In the data rows, 128 means zero.
Some points, one per row:
[145 146 176 169 145 141 144 143 144 158 144 166 191 145 145 144 146 143 142 144 144 143 146 143 142 164 141 144 143
 142 145 145 143 141]
[145 145 143 229 149 142 142 143 150 144 144 154 143 142 144 144 150 143 143 144 143 167 143 144 143 144 144 143 145
 142 145 145 143 141]
[153 144 143 196 145 142 142 144 145 145 144 143 142 142 163 173 144 143 142 172 143 144 143 143 142 144 142 143 143
 173 144 145 143 143]
[145 145 143 142 144 142 142 144 143 144 144 144 143 142 145 144 144 158 176 145 144 144 143 196 142 154 203 143 168
 142 146 145 143 141]
[145 147 143 142 164 239 142 145 145 157 143 144 142 143 145 144 145 142 142 143 145 143 209 144 142 146 141 177 143
 141 144 155 143 143]
[145 145 144 142 144 173 143 145 165 145 144 143 143 143 145 144 145 143 145 144 144 144 163 144 162 146 142 154 143
 143 152 144 143 142]
[145 145 145 142 160 225 142 144 193 145 143 147 142 144 144 144 144 144 142 143 144 143 143 144 230 157 141 164 143
 144 144 145 144 142]
[145 145 143 142 145 141 144 188 143 144 143 170 142 143 145 144 146 143 142 143 145 143 143 144 142 168 141 144 171
 142 145 162 182 142]
[158 145 145 143 177 141 144 143 145 146 143 144 143 143 173 168 146 142 142 144 143 143 201 144 142 145 143 193 144
 142 144 145 143 143]
[145 144 144 142 144 143 157 143 144 144 143 143 144 162 150 144 143 144 163 143 144 144 144 157 143 145 141 144 143
 142 145 145 143 215]
[145 144 172 142 145 144 190 143 144 144 145 144 142 143 144 144 143 166 225 143 143 143 143 176 142 145 216 143 147
 142 144 145 143 142]
[145 145 143 144 151 141 142 147 155 145 143 145 142 143 145 149 151 144 157 143 144 143 145 180 142 145 141 144 144
 142 144 144 144 143]
[145 144 143 142 144 142 142 143 150 159 143 144 177 143 145 144 145 142 142 144 144 143 144 143 175 154 204 144 144
 142 145 144 143 197]
[145 145 143 144 144 142 142 144 145 145 145 143 152 144 146 144 160 143 152 143 143 143 143 158 142 152 142 144 144
 143 144 144 150 141]
[145 145 144 142 144 141 142 194 143 162 143 143 187 144 145 144 145 143 142 143 144 144 144 144 142 144 144 143 145
 143 146 167 175 186]
[153 144 144 142 144 142 142 144 143 144 143 143 145 142 157 144 144 144 142 144 143 144 144 144 143 144 141 157 144
 171 156 145 143 169]
[145 145 143 142 143 154 142 143 154 144 159 143 142 144 145 144 144 143 142 143 146 143 153 144 142 145 141 147 144
 143 150 149 143 141]
Here are 16 more points, each followed by its number:
[145 145 155 142 143 142 173 143 144 145 143 144 170 143 146 144 153 155 189 143 144 143 145 143 143 144 142 144 144
 142 145 146 143 143] 0
[145 144 143 150 144 201 223 143 143 145 143 144 142 142 145 144 144 142 142 143 145 143 143 144 185 144 141 163 144
 168 145 144 143 205] 1
[145 146 161 142 145 143 143 143 144 146 144 144 191 142 146 144 144 143 245 143 143 144 143 200 144 144 224 143 143
 142 145 144 143 217] 2
[145 144 143 239 144 141 142 144 144 145 143 144 142 145 144 144 186 238 142 143 143 143 144 146 142 144 255 143 225
 142 144 146 214 142] 3
[146 145 143 142 144 186 207 143 144 144 143 144 142 143 144 144 144 142 142 145 160 143 209 143 143 145 144 174 143
 142 168 145 143 141] 4
[146 145 158 142 143 142 142 143 144 164 143 143 177 143 144 144 154 142 142 145 146 143 144 144 142 144 168 143 143
 142 145 155 144 142] 5
[145 157 144 142 145 142 143 144 145 165 158 145 192 142 146 144 144 145 142 143 143 144 143 144 143 146 175 143 143
 144 144 144 144 216] 6
[145 145 181 144 145 142 142 144 144 169 143 159 142 142 144 145 144 142 143 143 144 144 143 144 175 145 191 144 144
 142 145 160 145 141] 7
[145 145 143 142 143 143 233 144 144 165 163 145 194 180 145 144 144 143 143 143 167 144 143 143 142 144 142 144 144
 142 144 144 144 142] 8
[161 144 143 144 144 141 142 143 144 144 144 144 145 254 144 144 145 217 142 214 183 144 143 145 142 144 141 143 143
 215 145 145 143 144] 9
[148 145 143 159 143 144 152 144 143 144 143 144 143 143 146 146 144 144 142 151 144 147 143 144 142 145 159 144 143
 142 146 145 143 141] 10
[145 172 148 142 145 142 142 143 144 144 188 144 142 243 144 144 145 226 144 146 196 148 143 145 144 144 141 143 143
 142 174 144 143 142] 11
[159 144 143 239 144 142 142 144 144 144 143 144 143 142 174 172 144 143 142 144 145 143 143 145 142 144 141 193 143
 242 148 145 144 141] 12
[145 145 144 142 144 170 142 166 144 158 144 143 162 145 144 146 144 143 143 146 144 165 144 143 169 144 144 144 144
 143 145 144 143 144] 13
[145 144 163 142 144 141 142 144 143 145 158 144 144 142 144 144 157 143 142 143 144 196 144 144 142 145 142 143 172
 142 145 145 180 141] 14
[154 145 144 143 177 191 142 143 145 144 143 144 142 143 145 144 145 142 146 143 166 143 201 144 142 144 142 143 143
 143 165 145 143 142] 15
Which two of these numbered points are nearest to each point below by angle, seen from the average point of the first points? Their numbers follow each, nearest first.
[145 145 146 145 154 141 143 151 144 144 153 144 142 143 146 150 145 143 143 143 143 143 143 143 142 150 142 143 144
 142 144 153 143 142] > 10 14
[146 159 145 142 144 141 142 145 144 144 188 144 142 188 144 144 144 144 143 144 180 146 177 143 142 144 141 145 144
 142 174 145 144 144] > 11 9
[145 145 145 142 153 141 142 143 143 145 152 152 144 143 146 152 144 147 142 143 144 144 143 143 142 152 142 144 143
 142 145 149 143 145] > 10 14
[145 144 191 142 144 141 149 144 182 144 144 184 142 143 145 144 144 143 142 143 143 200 143 144 142 161 141 144 225
 143 145 144 144 141] > 14 7
[145 145 144 142 153 142 144 152 144 144 152 144 142 142 145 150 144 142 142 143 143 144 143 143 142 149 141 146 145
 142 145 152 145 146] > 10 14
[145 144 144 142 144 177 173 143 143 144 160 145 143 143 144 145 144 142 142 144 156 144 187 143 144 145 142 144 143
 143 166 144 143 143] > 4 15
[145 145 143 142 152 141 171 154 144 144 145 143 142 153 157 154 144 144 143 143 144 144 143 144 143 144 141 144 143
 142 144 145 144 141] > 8 10
[163 145 143 142 144 142 142 144 144 145 144 144 142 254 174 144 143 143 142 214 197 144 143 145 142 144 146 143 143
 255 144 145 143 142] > 9 11
[163 172 144 142 143 141 142 143 146 144 143 144 144 254 144 144 144 142 143 214 197 144 144 143 142 146 144 143 144
 255 144 145 143 142] > 9 11
[145 145 143 142 143 141 143 173 145 154 144 144 230 143 145 145 144 142 143 143 143 143 143 144 143 144 142 143 143
 142 144 149 171 157] > 5 6
[145 158 144 143 144 141 143 144 145 144 172 143 142 142 145 145 144 146 143 143 158 143 153 144 144 145 141 144 144
 157 164 145 143 142] > 11 10
[145 145 184 142 143 141 143 145 144 144 146 144 144 143 145 144 177 142 245 144 144 143 143 200 142 144 255 143 193
 142 145 145 143 142] > 2 3
